Each named move below is a turn or a mirror, shown by a few rows before and after it. Which moves, in which order, take the first row of each later pair to the second? The first pair is answered.
z375:
[ 13  21   8 -10  13 -14  -8  12   3 -27  10] -> [  2   7 -14   1   4  -9   7   6  25   6 -33]
[  1   3   9  12 -12   4  -8 -10  15  13   5] -> [  3   4  14   9  -9   3 -11  -8  12   5  15]
[-33  10   1 -26 -37   1  -6 -17 -21  22 -32] -> [-24  21  20 -33 -30   0 -20 -11 -40  -4   1]
[-28  10  -2 -12 -33  10 -22   1   9  45 -24] -> [-16  27  25 -24 -25   4 -40   9 -17   7  25]
z279:
[-14   0  16 -17  -5   7 -14  17  -1   9  -5] -> [-15  -2  11 -12  -4   7 -10  17  10  16 -15]
[-33   3  -8  -6   1  -6   2  11  24   5 -34] -> [-19  23   7   3 -20 -14  -2  14  38  -5   3]
[ 10   4  11   1  -8   5  19 -13   3  12   6] -> [  8   2  15  -6  -4   9  11 -13 -12   6  12]
[ -8  19  32   0 -46 -13  -7   0  -1   7  40] -> [-34 -12  21 -28 -12   1 -17  -6 -49   4   8]
z12:
[  9  13  -4  15  13   2  13  -6   7  11 -30] -> [ 15  24  -6  11   6   6   4 -19 -19 -10 -13]
[ 24  10   0  10  -4  -3 -10 -14  16   1  13] -> [ 13 -10   6  -1   7   6 -20 -18 -10   2  18]
[ -6  43 -13 -17  13 -21  -4  27  30 -17 -28] -> [ -9  38  -6 -33  14  -9 -22  14 -19 -40  -4]
[-34 -20 -10 -15  28   9  -9  -9 -24  31 -41] -> [ -5  30 -28  15   2 -12  11  -8  32  21 -48]
z439:
[ 30 -10  19  21  12  -7  26   0  38 -11  27] -> [ 14 -16  36   1  22  -5  14  19  34  -6  31]
[ -1  21  -8  -9   4  -6  -6  -1 -17 -17  -7] -> [ -3  20  -6 -12   6  -4  -7   2 -19 -16  -6]
[  4   0  -9 -19  36   8  -3  -1 -30 -15 -15] -> [ 14   3 -20  -6  30   7   4 -11 -26 -19 -17]
[  7 -13 -20  33  18  12   4 -32 -39 -20 -23] -> [ 12  25 -16  30  26 -10  10   2  13 -22 -47]
z57:
[-24   4  31 -21  18 -14   1  41  34  10   4] -> [-15   9  22 -18  40 -19   5  39  26 -11  -4]
[ 15  31 -32  14 -32   5   6 -33  -9 -15  -1] -> [  4  16 -16  13 -53  10   6 -27   6  14  14]
[-13 -17  20   3  28  -9  10  24  31  27   3] -> [  0  -3   2   2  55 -16  12  19  16  -5 -11]
[17 -8  7  0 -8 -4 18 13 17 -4 25] -> [ 24  -5   1   1   6  -8  20  11  10 -17  19]

Each pair is two moves apart.
[  7  -8  16  -5  20   5  -8  21   9 -13  15] -> [  3  -1  -3 -14  26  10  -8  14  -5 -20 -12]	z279 z57
[ 21 -39 -23  14  25  35   5 -10 -21   9   3] -> [ 46   7 -13  16  33  14   4  11   0 -30  22]	z439 z375
[ -8 -28 -13   8  22  -5 -10 -24  -7   4 -19] -> [-10 -12  -5  -1  28 -15 -12   1  18   5 -32]	z439 z439
[-11   9   1 -31  21   0  -3  31   2  -4 -47] -> [-19 -24   2 -31   2  20 -12   0 -42   6 -23]	z439 z57
[ 16  17   5   9  -3 -11   6  22  25 -10  -1] -> [  1  -6  22 -12  18  -2  -5  27  -3 -11  10]	z439 z57
[-19 -26   1  -7   2   7  -3   5  -5  28 -18] -> [  7   0 -23  22 -20   1  11 -18   6  11 -15]	z439 z12
[ -6  -3  -7  -2   7 -26   3   9  33  40 -21] -> [-10  -6   9 -27  42 -22 -17  14 -17   3   0]	z375 z279
[ 28  20  -9  22  20 -23  21  -2  22 -34   8] -> [ 27  22   3  14  11 -18   6  -4   3 -44  30]	z375 z279
[ 19 -17  -4  26  -4  -1  10 -24 -19   4  21] -> [ 26  24  -8  22   3 -21  15   7  22  -4  -8]	z57 z439
[  5 -24  -4  24  28  -9  10  11   9  15 -21] -> [ -3  -6  -5   0  34  -9  -2  20  -6  -1 -34]	z57 z439
[-14 -71  -4   7  10   4  -2 -11 -27  28  12] -> [ 24 -20 -33  42  12 -24  30  -5  39  10 -16]	z12 z57
[ 13  29 -17  18 -24   3  13 -32  33 -13  -6] -> [ 15  33 -22   9 -11   2   7 -35  14 -32 -10]	z12 z439
[-21  -2  23 -31  -7   4 -32  26  -4  14  16] -> [-21   9  23 -30  -7  -2 -30  33   8  13  14]	z12 z279
[-10 -11  18 -17 -11  -4   2   7  14  31   4] -> [  5 -15  22  -5  16 -13   9  12  19  16  14]	z57 z279
[  1 -40 -25  16  12   7  17 -28 -17  15 -17] -> [ 29  -5   3  28  -6  -9  10 -16   2 -15  45]	z279 z375
[  2  -3 -29  34   4  12  26 -36 -22 -29 -22] -> [ -7  10 -24  26  23   0  32  -1  20 -18 -52]	z12 z439
[-11  39 -13 -14 -48 -10  -7 -13   8  12   6] -> [-29 -22  19 -21 -19   1 -12  -4 -11  36  32]	z12 z57
[ 25   6 -22  28 -20 -10  25 -35  20  -9 -14] -> [ 17  -2 -13  28 -33  -8  23 -33  28   9  -5]	z57 z57
